(in the rows, 128 means zero)
Each path is a new rotation, seen through one point. The rows after it are directions, each followed by how far the rotation turns it, in deg/step (0 if it stays put).
Each turn is a multiple of 5 degrees from 10 to 175, or 0.
Each row of a path follows its step; steps can be skipped.
Path 1:
step 1: [127 120 120 132 110 124 134 128 115 127 122 133 121 124 110 137 147 119
 118 132 125 132 135 120 123 122 119 119 127 139 127 129 143 140 132 139
 137 132 122 137 128 126 137 120 137 118 127 140 112]
step 3: [124 129 123 128 124 134 126 132 112 138 123 139 130 115 111 147 119 131
 111 130 127 122 123 127 123 150 113 130 125 127 124 125 128 121 151 129
 132 138 135 133 139 127 117 128 128 123 124 125 132]
step 5: [119 122 134 124 128 116 102 117 126 116 116 143 125 141 114 136 124 133
 135 117 128 119 125 123 140 130 129 131 122 126 119 129 125 118 144 126
 131 133 137 117 135 141 136 126 130 129 118 126 124]
step 7: [119 129 125 139 108 120 123 133 114 118 114 132 138 128 114 106 132 127
 133 126 123 123 125 122 135 120 123 135 125 117 125 131 125 129 134 143
 127 136 112 125 111 129 130 129 122 137 120 136 127]
step 9: [124 128 111 130 139 128 117 141 131 134 123 125 135 117 114 124 132 128
 119 125 133 132 121 132 132 131 125 138 128 126 146 128 119 114 129 131
 130 128 112 144 124 124 128 120 122 123 101 121 137]
step 10: [108 131 126 125 123 115 124 136 124 128 126 127 129 133 127 114 139 140
 121 126 142 131 122 125 150 128 123 125 119 131 135 118 125 115 137 139
 119 138 144 130 121 141 134 122 130 123 126 132 114]
step 11: [120 128 119 139 146 135 116 131 137 118 136 134 113 126 132 135 137 135
 130 116 125 131 126 127 120 118 130 118 131 116 122 113 134 121 144 133
 114 126 120 131 125 140 135 125 134 124 111 122 117]
step 12: [126 118 129 144 126 126 115 141 127 130 134 138 134 123 117 121 123 141
 123 126 124 130 133 130 131 132 138 131 120 128 133 126 144 114 136 142
 141 125 112 141 109 131 126 113 131 122 136 138 125]
Directions:
[128 130 128 127 127 128 125 123 131 128 127 130 129 129 126 129 130 130
 129 129 132 131 132 125 127 127 131 132 127 126 131 128 127 125 126 127
 130 130 125 130 134 122 129 126 129 127 130 130 129]
85
[126 127 131 123 126 129 130 130 127 126 125 127 129 122 133 128 127 127
 124 126 127 125 127 128 125 127 127 129 130 126 129 134 124 129 129 132
 130 129 127 129 129 124 132 124 130 128 128 126 127]
60
[129 125 128 127 126 126 132 126 127 127 126 124 129 128 126 128 128 125
 129 127 134 130 123 125 125 133 125 128 131 127 130 127 130 129 128 128
 126 130 126 128 126 123 124 127 125 125 127 129 130]
60
Path 2:
step 0: [127 134 141 117 133 121 131 123 137 132 127 122 148 122 116 141 124 132
 124 126 126 140 121 143 135 120 129 126 121 143 123 129 125 128 139 131
 125 122 133 118 122 117 133 134 116 136 121 118 110]
step 3: [133 126 139 117 124 117 131 126 112 121 122 142 133 119 134 130 116 129
 104 131 115 129 129 140 134 118 121 135 130 148 126 118 122 117 129 128
 137 134 123 126 126 126 140 129 132 130 130 126 122]
step 5: [133 116 132 116 123 127 139 116 129 130 134 131 137 132 151 137 118 140
 134 118 125 138 135 132 121 125 123 127 139 134 113 110 113 126 123 144
 126 129 135 129 127 127 131 139 131 121 125 126 130]
step 7: [116 134 133 110 132 130 128 129 130 124 131 129 125 127 140 123 137 131
 128 137 121 125 123 147 126 124 132 138 132 141 113 115 126 127 128 141
 119 144 126 130 121 123 148 123 143 137 128 125 124]
step 12: [131 134 139 117 138 109 136 138 128 137 139 126 133 129 123 132 125 123
 115 123 108 137 140 124 138 124 125 133 136 139 119 136 117 131 127 131
 126 135 115 126 119 112 124 139 129 130 118 128 133]
step 13: [130 123 129 118 130 134 132 130 116 130 113 139 140 135 124 123 122 125
 119 113 124 130 120 136 109 120 123 129 121 134 115 111 129 120 123 145
 131 122 131 132 121 119 135 139 133 129 114 121 132]
step 14: [128 125 123 114 138 129 131 110 137 136 125 122 129 114 133 137 125 126
 134 131 125 138 135 131 129 118 143 132 128 141 112 125 125 127 114 127
 128 129 123 141 128 117 119 151 126 131 131 134 124]
step 15: [123 143 139 120 134 123 132 113 110 126 141 133 127 133 138 140 121 129
 132 116 112 132 120 133 125 117 122 139 124 131 131 115 121 134 124 139
 124 136 118 129 137 121 138 129 135 132 122 128 138]
Directions:
[127 124 129 129 126 128 129 125 125 127 126 127 131 129 127 130 128 127
 124 131 132 124 130 129 128 125 129 124 126 133 128 128 128 125 128 128
 129 126 127 129 128 130 128 129 121 125 133 127 127]
135
[134 125 126 125 128 127 126 127 127 128 125 131 128 127 127 129 130 127
 126 128 124 127 132 124 126 130 126 130 130 128 128 128 124 126 123 126
 132 127 127 130 128 125 131 129 126 126 124 128 130]
40
[127 129 128 123 128 126 126 127 128 127 132 128 127 127 127 130 130 126
 131 130 122 128 125 126 128 125 128 127 128 131 128 129 126 130 129 127
 129 124 127 126 129 130 131 121 125 132 130 129 125]
95
[127 129 126 124 131 131 124 129 126 127 125 132 130 127 126 125 128 130
 125 133 130 130 126 130 129 130 131 130 123 130 126 129 130 127 128 127
 127 126 129 126 128 128 127 126 130 126 124 128 122]
110
[128 129 125 129 128 126 125 129 128 124 129 127 130 124 129 130 128 128
 127 127 130 137 125 131 131 131 129 123 132 128 129 126 126 124 127 126
 130 126 128 129 132 129 128 131 126 130 128 130 129]
125
[129 124 125 126 129 129 133 129 124 125 127 128 126 128 128 125 128 131
 131 127 128 130 128 131 124 129 125 126 128 132 132 125 129 128 130 132
 130 131 128 128 133 127 131 124 130 125 130 128 128]
175
